The same turns and mirrors carry the whole set onto itself, and each row onto the other rows of its family. Which rows share a family with each named row? Give them in list order.
These 30 rows form 5 families of 6 rows each.
Q_321: [-26.2 -28.7  21.4 -48.5 -22.2  31.0  24.4 -25.8   8.9 -20.8  25.6  13.9
 -58.8]
Q_443: [-35.5 -20.0   6.0 -55.6 -33.6  26.8  36.3 -19.5   8.4 -22.0  34.2   9.7
 -40.9]
Q_107: [ -3.8 -61.6  36.0 -27.5  -4.8  19.2   0.1 -40.0  43.7 -33.6 -42.6  -4.8
  62.1]
Q_361: [-38.2 -18.1  -5.2 -39.9   6.5  -5.2  45.0 -37.1  35.7 -30.8  -3.4 -15.4
 -40.3]
Q_575: [-12.1 -42.9   9.8 -25.0  21.2  -5.7  16.6 -54.0  52.1 -40.9 -51.0 -23.6
   3.6]
Q_750: [-40.7 -24.7  19.2 -37.2  23.9   5.0  43.5 -46.4  40.8 -27.4  -9.5 -12.1
 -39.8]
Q_180: [-36.2 -24.2  -5.1 -47.9 -34.7  25.8  45.1 -16.4  18.5 -19.6  27.2   6.5
 -41.7]
Q_63: [-40.9 -23.6  27.4 -50.1 -15.0  38.1  37.5 -30.3  14.5 -15.1  28.8  13.1
 -47.4]
Q_972: [  3.7 -62.9  32.9 -44.4 -49.8  52.3 -17.3 -29.8  13.5 -29.2 -11.5  15.8
  48.9]
Q_759: [-27.8 -17.8  23.8 -46.5 -28.5  36.3  30.2 -28.2   5.1 -19.0  28.1  11.6
 -49.0]
Q_297: [  1.1 -58.4  42.6 -38.5 -43.9  57.4  -7.6 -25.7  16.5 -16.2  -4.3   8.6
  54.7]
Q_741: [  5.5 -51.7  30.8 -21.8  -6.5   7.0  -4.0 -39.8  37.8 -40.0 -48.5 -10.6
  54.3]
Q_416: [  7.5 -55.6  13.3 -37.4 -62.6  43.0   1.6  -7.4  18.6 -19.7  -1.2   3.6
  56.0]
Q_670: [-18.5 -36.0   3.3 -27.1  16.7 -25.3  27.5 -36.8  49.9 -42.3 -39.9 -24.3
   9.2]
Q_184: [-13.2 -40.8   9.9 -47.5 -66.6  47.7  17.7  -0.6   6.2 -12.6  33.7  17.9
   1.2]
Q_88: [  7.4 -54.4  18.1 -40.5 -54.3  40.2  -6.7 -19.5  15.0 -23.7  -6.0   1.8
  64.7]
Q_111: [  9.6 -65.6  30.0 -25.3  -9.5  10.5 -13.8 -35.0  38.2 -39.8 -45.9  -6.2
  50.7]
Q_558: [  4.3 -55.5  40.4 -36.0 -47.1  44.6 -12.2 -29.3  11.8 -28.8 -14.7  12.7
  57.6]
Q_336: [ -8.2 -37.8  20.5 -50.1 -64.0  48.9   7.5  -8.1  -1.7 -12.8  34.5  12.1
   8.8]
Q_502: [  0.2 -58.6   3.3 -27.8 -26.9   7.9   5.5 -24.7  45.5 -36.1 -41.4  -8.3
  65.6]
Q_705: [-39.0 -29.3   5.8 -41.7  14.7   1.5  35.8 -49.4  36.8 -38.8 -15.6  -2.3
 -48.5]
Q_250: [-15.0 -41.5  42.4 -51.0 -46.8  61.8  11.3 -17.7   2.8  -7.6  32.1  19.1
   0.0]
Q_516: [ -6.5 -41.3  25.7 -50.6 -54.9  66.3   2.0 -25.2  -1.0 -10.9  25.8  13.0
  -8.1]
Q_552: [ -3.0 -56.9  13.3 -29.8 -15.6  -0.9   0.1 -31.6  41.8 -43.1 -42.4 -10.3
  63.8]
Q_911: [-19.8 -44.3  26.6 -23.9  28.4 -10.2  22.2 -46.0  55.4 -37.8 -44.0 -17.0
  14.0]
Q_228: [-40.1 -17.5  14.0 -37.7  13.2  -0.6  39.9 -44.2  30.6 -35.6  -9.0  -3.0
 -48.0]
Q_561: [-21.4 -32.4  13.6 -23.5  22.3 -10.3  24.1 -53.9  49.1 -44.6 -49.1 -20.1
   3.8]
Q_964: [-31.5 -25.0 -12.3 -32.9   3.9  -9.3  51.2 -28.6  44.2 -30.5 -10.3 -13.8
 -36.4]
Q_447: [ -9.4 -35.9  33.9 -47.5 -58.8  63.4   4.8 -23.9  -4.4 -14.3  24.2  16.9
   5.7]
Q_868: [-15.7 -45.5  -5.4 -23.0   7.7 -22.6  29.9 -28.7  57.6 -42.6 -43.8 -19.1
  17.6]

Which other rows belong to the same family as Q_443? Q_361, Q_670, Q_88, Q_336, Q_552
Which other rows belong to the same family as Q_561? Q_759, Q_741, Q_558, Q_228, Q_447
Which other rows belong to the same family as Q_750? Q_107, Q_63, Q_297, Q_250, Q_911
Which other rows belong to the same family as Q_321? Q_575, Q_972, Q_111, Q_705, Q_516

The same turns and mirrors carry the whole set onto itself, and each row onto the other rows of its family. Which rows share a family with each named row? Give them in list order.
These 27 rows form 9 families of 3 rows each.
Q_155: [ 12.3   7.9 -14.4  -0.3  -7.1   8.5  -2.3 -40.7  13.1 -56.4 -24.8 -38.9
  26.0  11.5]
Q_989: [-13.7  20.0  -6.9 -13.0 -10.5  -9.5 -13.0 -27.4  11.6 -54.8 -22.9 -15.3
  26.2  20.8]
Q_192: [  3.0   3.2 -13.6 -12.5  -7.1   1.2 -22.0 -17.4  18.6   1.7 -23.4 -34.6
  35.3   8.3]
Q_810: [  3.0 -18.5  33.9   0.9  53.0  -5.0  25.3 -47.4 -34.4   6.5  23.9  -7.4
 -26.6  19.8]
Q_46: [-13.2   8.3   6.5  -4.3 -34.4 -18.7  -1.0 -38.4   6.4 -55.6 -21.2 -20.8
  33.6  29.0]
Q_655: [ 10.7 -67.3  10.5  -8.0 -27.7  -5.1  47.6   6.0 -28.3 -14.3 -14.1 -32.6
  13.1 -22.3]
Q_549: [  4.3  -2.3  18.1 -12.5  54.9  10.4  25.9 -30.6 -44.1   8.8  23.7   4.0
  -7.8  30.7]
Q_119: [-34.0 -45.1  27.8  -2.0 -36.4 -24.8  54.8   9.1 -25.4 -16.9  28.1   4.1
   0.4  -2.3]
Q_320: [ 18.3 -24.5 -10.3  20.9  27.6 -11.8  21.0 -41.3 -46.6  25.5  23.2 -14.6
 -15.7  25.0]
Q_948: [ -6.9 -52.9   5.7   5.2 -25.3 -18.7  61.7  19.9 -15.5 -20.8  11.5 -33.4
 -13.0 -24.6]
Q_508: [  0.0  23.8   4.0  -9.3 -15.4  -0.4  -7.7 -32.7  -3.5 -49.0 -19.6 -45.3
  42.0  15.7]
Q_501: [-29.6 -44.4  38.8   1.8 -30.0 -11.2  57.6   4.7 -13.3 -20.4  10.5 -39.3
   2.1 -26.9]
Q_794: [ -5.3 -37.8  27.4  -0.2 -38.0 -11.7  57.7  22.6 -26.3 -28.3  31.4 -42.4
 -12.5  -5.5]
Q_553: [-18.8 -41.1  26.6 -13.4 -34.3 -20.9  59.0  17.9 -35.5 -16.2  28.2 -36.5
  12.2 -13.5]
Q_500: [  3.3  -1.2   3.7 -18.9  50.6  -0.1  28.8 -53.0 -16.5  -1.4  26.9   4.2
 -30.4  26.2]
Q_609: [ -7.0  -9.4   4.9  -4.9  43.2 -10.6  26.5 -32.1 -40.3  -3.2  25.2  23.4
 -26.8  39.4]
Q_7: [ 13.3  21.6  11.5 -11.2 -13.5  10.6 -10.8 -17.3   9.9 -54.7 -19.4 -45.8
  18.4  19.9]
Q_52: [  6.2  10.4 -15.9  -8.7  -8.5  -7.2  -6.3 -21.5  27.2 -41.1 -29.0 -44.8
  17.4  13.4]
Q_927: [ 12.2   3.9  21.4  -3.5  47.1  13.0  18.6 -18.6 -30.8   7.6  35.8  -2.4
 -29.5  32.4]
Q_990: [ 17.7 -13.0  -3.7   3.1  58.1  -7.7  18.0 -29.8 -22.4   8.9  22.4  -1.0
 -32.7  20.3]
Q_628: [-20.1 -45.7  17.8 -12.9 -25.5 -21.9  66.7  -2.8 -16.4 -28.5  35.0 -23.5
 -14.2 -30.7]
Q_413: [ -1.7  -9.8  22.7  -8.8  42.8  -3.6  12.9 -44.4 -30.3  -8.8  13.2  33.6
 -12.0  36.4]
Q_924: [-11.2  19.7  -9.4 -16.4 -20.2  -0.1   9.3 -42.4  25.4 -54.3 -19.8 -38.3
  18.8   2.1]
Q_347: [  8.2 -18.6   3.3 -16.2  55.0  11.1  29.8 -26.9 -15.4  14.1  27.6  10.0
 -24.5  25.6]
Q_227: [-13.5 -48.2   5.1  -0.2 -37.5 -28.8  53.9   9.6 -12.3 -21.0  38.4 -39.8
  -0.5 -17.4]
Q_45: [-23.6 -49.5  15.9 -11.7 -38.5 -30.4  56.1  13.7 -26.6 -41.3  17.6 -12.9
   1.2  -8.8]
Q_325: [-13.2  19.8  12.7  -5.8  -5.8  -3.4  -5.3 -45.7  20.9 -30.6 -24.7 -51.8
  23.6  24.3]

Which other rows belong to the same family as Q_549? Q_508, Q_553
Which other rows belong to the same family as Q_320? Q_192, Q_655
Which other rows belong to the same family as Q_347? Q_155, Q_227
Which other rows belong to the same family as Q_989? Q_609, Q_45
Which other rows belong to the same family as Q_810? Q_501, Q_325
Which other rows belong to the same family as Q_52? Q_948, Q_990
Which other rows belong to the same family as Q_924? Q_500, Q_628
Which other rows belong to the same family as Q_119? Q_46, Q_413

The same turns and mirrors carry the whole set onto itself, and each row onto the other rows of its family. Which rows share a family with each named row? Give them in list order.
These 32 rows form 4 families of 8 rows each.
Q_69: [ 55.3 -26.1 -21.3 -19.8   9.2  20.2   6.2  16.9 -57.1  51.1 -50.5  -8.3
  20.2  18.6 -34.1 -26.9]
Q_710: [ 38.8 -69.9  16.8  21.8  24.3 -16.0 -19.1 -14.8 -41.6  45.9 -12.0  39.5
  30.1   0.2  20.0   3.9]
Q_379: [ 36.1  11.3  -8.9 -23.9   3.8 -42.6   8.9   4.0  10.1  15.2  -6.8  53.9
  76.3 -17.0  47.1  11.9]
Q_199: [ 41.6 -18.6 -42.5 -38.4  -6.6  11.8  -6.1 -50.4 -33.6  67.8 -22.5  59.5
  58.5  -5.1  -9.3  -3.2]
Q_56: [ 32.5 -55.9  -0.1  21.0  34.6 -17.0 -20.1  -3.3 -27.0  60.8   9.1  31.1
  23.4   1.7  19.3  -3.2]
Q_23: [ 48.9   2.8  -1.5 -24.5   4.0 -26.7  -2.6 -10.7   6.6  26.5 -12.3  48.7
  72.4 -22.4  65.0  20.2]
Q_135: [ 45.5 -37.2 -20.0 -11.5  -0.8   2.2   9.1  18.1 -55.6  51.9 -47.5   0.3
  26.3  33.4 -48.1 -17.7]
Q_319: [ 58.9 -45.0 -11.5 -11.0  -0.1  19.7  -2.5   3.3 -57.7  64.1 -53.1  -5.4
  22.3  27.6 -29.5 -10.1]
Q_157: [ 56.1 -30.3 -18.6 -15.8  35.9  18.2  38.6  30.1  -7.5  35.0 -53.2  73.3
  41.6  -6.2   8.3  -8.6]
Q_78: [ 39.4  -8.1   0.7 -16.1  -5.9 -44.1  -0.2 -11.3   8.9  28.6 -10.3  56.5
  79.0  -7.8  51.7  29.7]
Q_15: [ 56.2  -8.3  25.3  -8.6  10.8 -35.2  -1.9  51.3 -21.4  15.2 -34.4  -5.1
  41.5  44.4  17.0  16.2]
Q_258: [ 41.1 -15.3 -13.7 -30.4 -42.4 -35.7 -39.7   1.1 -53.7  44.9  -4.4 -14.2
  56.0  -0.8  15.3  10.8]
Q_939: [ 57.8  19.8 -30.5 -39.9 -26.9   4.9  26.0  13.0  -8.9  36.8 -67.8  13.8
  86.7  22.8  -4.0  -5.6]
Q_307: [ 56.2  34.8 -38.0 -57.3 -20.7  -8.5  25.6  21.2  -6.9  34.0 -48.6   9.8
  68.8  11.3  -2.0  -1.5]
Q_304: [ 43.3 -23.3   5.4 -14.9  39.7  24.7  36.5  27.1   3.1  37.0 -42.3  63.3
  32.1  12.1   8.3 -19.8]
Q_791: [ 38.8  -3.3  -1.5 -20.5 -31.7 -42.3 -30.7 -23.3 -41.8  44.2  -6.0 -24.0
  56.1  17.8   8.4  11.3]
Q_917: [ 59.5 -30.5  16.2 -12.4  25.0 -32.0   2.1  55.7 -17.8  11.1 -44.3  -2.2
  38.7  25.2  30.4  19.7]
Q_438: [ 37.2 -55.1  10.4   4.5  30.8 -28.6 -18.5  -6.0 -39.2  41.8   8.2  35.5
  11.7 -11.4  22.6   8.7]
Q_996: [ 38.2 -25.9 -46.7 -26.9  -7.1  11.2   8.8 -45.5 -26.7  64.0 -25.9  54.4
  56.2 -32.9   0.5 -13.8]
Q_167: [ 56.7 -20.0 -12.7 -11.6  32.7  18.6  42.0  14.9   4.1  20.5 -33.9  77.3
  33.9   9.1  -0.3  -7.1]
Q_578: [ 51.6 -12.4 -25.1 -20.9 -35.7 -48.3 -29.7 -19.6 -50.7  43.2 -18.5 -14.3
  65.5  -1.2   9.8  23.0]
Q_546: [ 38.3 -14.6  -6.9 -23.3 -29.3 -42.3 -34.9  -7.2 -52.1  58.5 -25.5 -27.6
  63.9   3.2  18.6   9.6]
Q_770: [ 54.2 -14.9  21.8   3.9  10.1 -35.1  12.8  58.1 -14.2  11.4 -37.0 -10.2
  40.3  16.0  27.3   5.7]
Q_768: [ 53.8 -19.4  -6.8  -5.7  45.3  12.0  45.9   5.9   5.3  33.5 -56.0  63.9
  41.9  12.3   2.1  -8.8]
Q_762: [ 61.9  20.4 -19.8 -56.5 -31.3  -6.6  26.8  10.0 -22.3  17.8 -68.9  17.9
  75.9   9.6  -1.2   5.0]
Q_812: [ 51.5 -16.7  38.0 -20.4  25.6 -29.0  -5.6  57.0 -12.2  24.9 -41.4  -4.0
  50.1  20.5  22.2   4.0]
Q_529: [ 47.8 -27.2 -17.1  -0.3   7.5  28.9   8.2  17.7 -59.7  54.0 -47.4 -13.3
  44.2  22.5 -34.6  -8.5]
Q_129: [ 47.3  -6.0  -3.6 -35.9  -3.3 -51.6  -2.1 -10.4  11.4  24.8 -12.4  62.3
  54.4 -10.7  53.9  11.3]
Q_820: [ 68.2  19.3 -18.2 -62.5 -31.0  -8.1  29.1  14.3  -9.0  33.6 -56.4  17.3
  73.4  26.8  11.2  -6.4]
Q_984: [ 34.8  -4.6 -37.0 -23.8 -22.1   8.1   4.1 -49.0 -30.6  68.7 -14.6  51.1
  60.0 -14.3 -11.7 -16.4]
Q_389: [ 26.9 -53.6  -2.7  26.3  34.7 -15.1 -22.7  -8.7 -39.7  45.4  -4.2  33.0
  24.2 -16.4   7.0   8.8]
Q_372: [ 43.2 -18.3 -58.6 -14.6 -21.5   5.5  11.7 -50.3 -37.0  54.4 -17.7  53.4
  47.7  -9.6  -3.7  -0.5]

Which other rows belong to the same family as Q_791? Q_710, Q_157, Q_307, Q_812, Q_529, Q_129, Q_372
Which other rows belong to the same family as Q_996? Q_379, Q_319, Q_15, Q_939, Q_304, Q_438, Q_578
Which other rows belong to the same family as Q_768? Q_199, Q_56, Q_23, Q_135, Q_258, Q_770, Q_762

